(in the rows, 128 means zero)
Where one turn sends some rows of the set: a few examples, then the rows asked
guves: [125 141 149 143 141 146 115 152 114  85 130 133 134 110 123 112 113 131
 139 102 126 127 125 116 128 140 124 107 167 152]
bug: [131  84 141 150 120 125 130 154 117 128 134 130 112 150 110 101 140 120
 130  82 124 125 137 119 110 132 134 139 142 104]
dirat: [118 113 157 134 113 114 165 147  83 119 108 109 139 143 120 136 122  93
 122 117 138 145 146 123 131 130 119 142 124 112]
bolof: [ 89 112 135 150 114 123 131 131  92 143 114 107 109 139 139 155 127 127
 125  92 133 144 114 106 115 122 134 157 130 123]
lav: [101 116 127 148 128 104 132 133  75 154 101 116 111 121 126 143 138 132
 122  94 128 138 127 104 106 118 138 155 137 128]
dup: [ 90 105 137 159 125 103 127 119  87 140 110 113  90 130 131 140 134 134
 124 101 138 143 116 104 112 101 137 138 153 125]
kig: [ 97 110 149 148 146 117 131 116  75 137 122 122  96 130 138 133 135 126
 122 104 138 135 121 115 119 119 143 168 137 117]
dob: [138  92 153 151 145 136 123 133 102 123 131 133 112 131 125  90 126 110
 116  88 126 117 128 123 122 131 143 142 138 100]
pamoz: [123 125 142 159 132 131 116 150 116  85 127 122 132 105 108 114 106 133
 143 110 124 125 136 121 124 139 127 113 190 149]
kor: [121 132 145 154 144 139 127 140 120  95 129 132 131 110 112 119 105 125
 135  98 124 119 138 113 109 144 123 116 185 160]
fip: [136 123 136 130 119 114 159 139  79 128  89 112 145 130 117 125 114 102
 117 113 131 144 155 125 125 130 127 131 131 113]
Pav: [143 122 158 131 124 119 154 140  85 117 111  97 124 136 117 122 115  90
 128 117 145 155 156 118 134 122 130 127 131 108]
dat: [145  99 138 169 114 128 124 138 104 121 115 119 130 132 104 104 132  94
 121  81 120 131 124 111 109 120 122 132 133 101]
gutud: [134 148 149 149 134 137 114 146 127  94 133 132 130 103 111 115 112 133
 140  93 131 119 130 112 120 135 129 107 170 138]
buse: [140  94 127 150 126 119 121 151 108 141 113 132 129 123 114  93 129 115
 114  79 113 124 135 112 113 129 140 129 140 108]
bisa: [120 122 141 162 106 109 155 136  77 117  96 106 133 143 114 129 126  91
 126 107 140 156 144 119 132 131 116 136 132 115]
talas: [ 92  99 144 148 123 107 130 140  88 143 125 117 110 129 128 145 145 121
 124  98 130 138 115 101 111 112 132 164 132 120]
taman: [131 109 146 122 113 117 162 136  92 115 116 111 133 154 113 128 123 105
 128 120 138 145 154 134 121 125 124 139 135 104]
nusi: [105 135 137 137 139 115 134 129 113  94 126 130 138 115 120 128 102 124
 132 126 131 144 149 117 130 135 122 120 189 158]
Pero: [108 151 139 138 137 119 107 124 115 105 134 126 121  96 123 145 120 146
 139 109 133 134 118 103 115 111 130 127 173 144]
rup: [113 160 145 135 129 114 132 137 111  92 122 126 137 110 121 134 107 130
 139 121 142 147 145 118 142 134 125 110 171 141]
nema: [125 116 143 131 107 133 154 134  98 119 104 104 143 149 128 136 105  98
 119 109 134 148 141 127 132 132 124 133 123 107]
Miko: [101 108 143 142 121 117 143 132  84 137 122 111 101 143 120 151 144 132
 135  98 136 135 125 113  97 116 130 163 137 121]
keped: [103 104 126 165 116 101 120 123  87 138 115 115 112 130 120 135 145 113
 124  96 129 152 115 101 113 105 127 156 140 114]
Guman: [128  88 134 152 115 137 116 147 125 132 127 124 125 141 127 107 120 113
 117  78 118 129 121 113 120 130 136 132 134 102]
Boba: [114 135 138 139 131 118 125 132 103  85 121 112 139 104 114 137 104 130
 141 135 130 142 140 124 130 125 124 121 188 150]
kibur: [106 119 150 149 132 109 130 134  78 142 121 102  89 125 128 145 137 121
 133 100 143 152 126  96 115 109 140 154 138 125]
Sugum: [125 119 160 136 137 126 160 125  76 114 109 117 125 140 129 117 113  98
 120 119 143 139 149 136 139 136 132 143 131 109]
diz: [124 138 155 149 137 137 121 142 114  95 129 121 138 101 115 115 110 118
 130 104 132 117 133 120 124 133 141 106 188 154]
Sil: [144  93 149 155 133 125 113 152 113 132 135 119 103 128 115  94 132 107
 127  83 127 134 134 102 119 120 142 129 141 105]
ferov: [124 122 154 147 114 118 166 131  81 112  91 103 124 143 120 128 107 101
 122 118 146 146 149 129 131 123 123 113 141 117]
gik: [111 132 140 152 136 129 111 133 104  95 127 113 122  96 112 140 113 143
 144 113 125 124 120 112 107 120 128 130 188 155]
gef: [108 136 147 143 141 126 109 128 110 106 135 120 129  93 122 133 119 129
 129 110 132 123 120 112 116 114 145 123 191 157]
Koz: [144  88 144 159 124 132 122 137 116 121 118 122 113 131 113  93 120 110
 117  87 124 120 125 115 110 112 134 110 150 103]
Sanu: [109 143 142 134 145 137 104 133 107  97 135 129 126 101 130 136 121 142
 138 111 125 133 110 108 115 117 126 124 168 154]
Kes: [106 149 143 129 138 127 123 139 102  88 125 127 137 112 132 132 111 132
 137 128 133 150 132 118 140 130 121 114 169 155]
nogim: [104 145 150 140 134 119 129 132 102  97 123 117 137 105 124 134 110 121
 130 123 142 136 139 121 137 127 142 114 190 159]
Tadod: [109 133 137 137 147 127 120 116 113 102 134 126 129 101 119 140 109 132
 132 114 124 128 125 107 100 117 125 132 186 159]
Nelip: [136  86 151 150 119 128 129 157 115 125 130 127 130 133 114 102 133 101
 118  86 119 121 127 113 114 126 129 136 130 102]

Sugum turns into dob
Sil turns into kibur
Now these:
Pero turns into rup
dat turns into keped
talas turns into dirat
gef turns into nogim
buse turns into lav
Boba turns into pamoz
guves turns into Sanu
taman turns into bug
ferov turns into Koz
Tadod turns into nusi
Guman turns into bolof

Where one turn sends some rows of the set: a few examples, then the rows asked
geres: [143 111 133 145  99 120 125 121 110 127 135 126 116 156]
Mep: [102 134 128 151 142 143 108 131 132 142 142 139 155 138]
zafop: [153 143 129 124 135 116 115 129 117 154 143 134 125 150]
Mediz: [113 118 139 115 132 117 123 113 111 108 114 128 120 111]
Lavum: [110 140 127 153 117 132  89 124 135 138 125 128 150 121]
zesol: [113 114 134 115 130 123 130 113 114 105 117 125 110 116]
Kag: [111 137 129 164 131 137 100 116 126 144 147 133 154 129]
bilod: [131 138 146 133 102 111 112 128 117 156 138 139 113 150]
fef: [119 136 115 132 106 153 117 131 132 153 146 161 138 129]
meb: [121 108 128 132 144 127 149 103 103 126 141 133 112 141]
Pudi: [130 100 127 119 116 135 144 119 109 134 149 139 100 133]
gop: [125 129 110 136 125 133 133 144 115 141 159 106 143 143]
ses: [123 147 157 129 128 126 108 130 118 111 165 130 129 111]
Bel: [122 107 147 138  99 134 101 122 111 112 145 123 105 138]
lil: [137 134 111 142 103 153 109 133 134 149 152 143 139 123]
tade: [112 141 163 136  97 116 109 128 116 129 154 138 115 127]
Fuvi: [116 122 111 121 111 140 108 138 117 158 153 111 119 142]
Dusez: [123 108 130 106 108 131 127 120 114 119 127 137 101 112]
niva: [126 137 117 139 100 142  94 134 141 142 128 133 139 117]
purun: [100 152 127 127 108 122 113 109 101 135 139 127 148 105]
lagi: [100 141 128 142 124 139 105 139 137 130 125 138 154 125]
sev: [115 114 138 132 152 115 137 107 104 115 127 124 129 128]
pigag: [125 104 131 136 143 127 149 110 102 130 150 133 118 143]
tul: [126 134 117 158 121 150 112 120 126 151 164 142 148 130]
remu: [125 106 126 121 120 133 149 111 106 127 143 141 100 134]
bal: [112 131 119 144 131 153 115 127 127 156 155 153 145 139]
koli: [125 121 142 125 127 140  91 106 105 103 150 128 115 115]
Gokel: [116 147 122 141 122 121 136 127 105 125 152 115 160 120]
tidu: [147 150 136 122 151 126 113 131 119 126 160 129 135 125]
datub: [148 133 128 124 143 130 107  98  99 113 140 134 135 119]
Baz: [113 115 135 128 151 120 136 104 108 113 125 124 119 128]
Bami: [160 125 122 138 125 118 128 108 101 126 131 134 135 146]
palip: [121 110 129 111 113 132 139 116 115 113 128 136  99 118]
Nog: [111 141 122 131 102 144 110 139 138 137 127 150 145 119]
Datu: [101 138 122 114 102 133  96 117 107 154 140 127 122 118]

Mediz turns into Pudi
Lavum turns into lil
Now these:
Bel turns into Bami
purun turns into Fuvi
bal turns into lagi
ses turns into bilod
zesol turns into remu

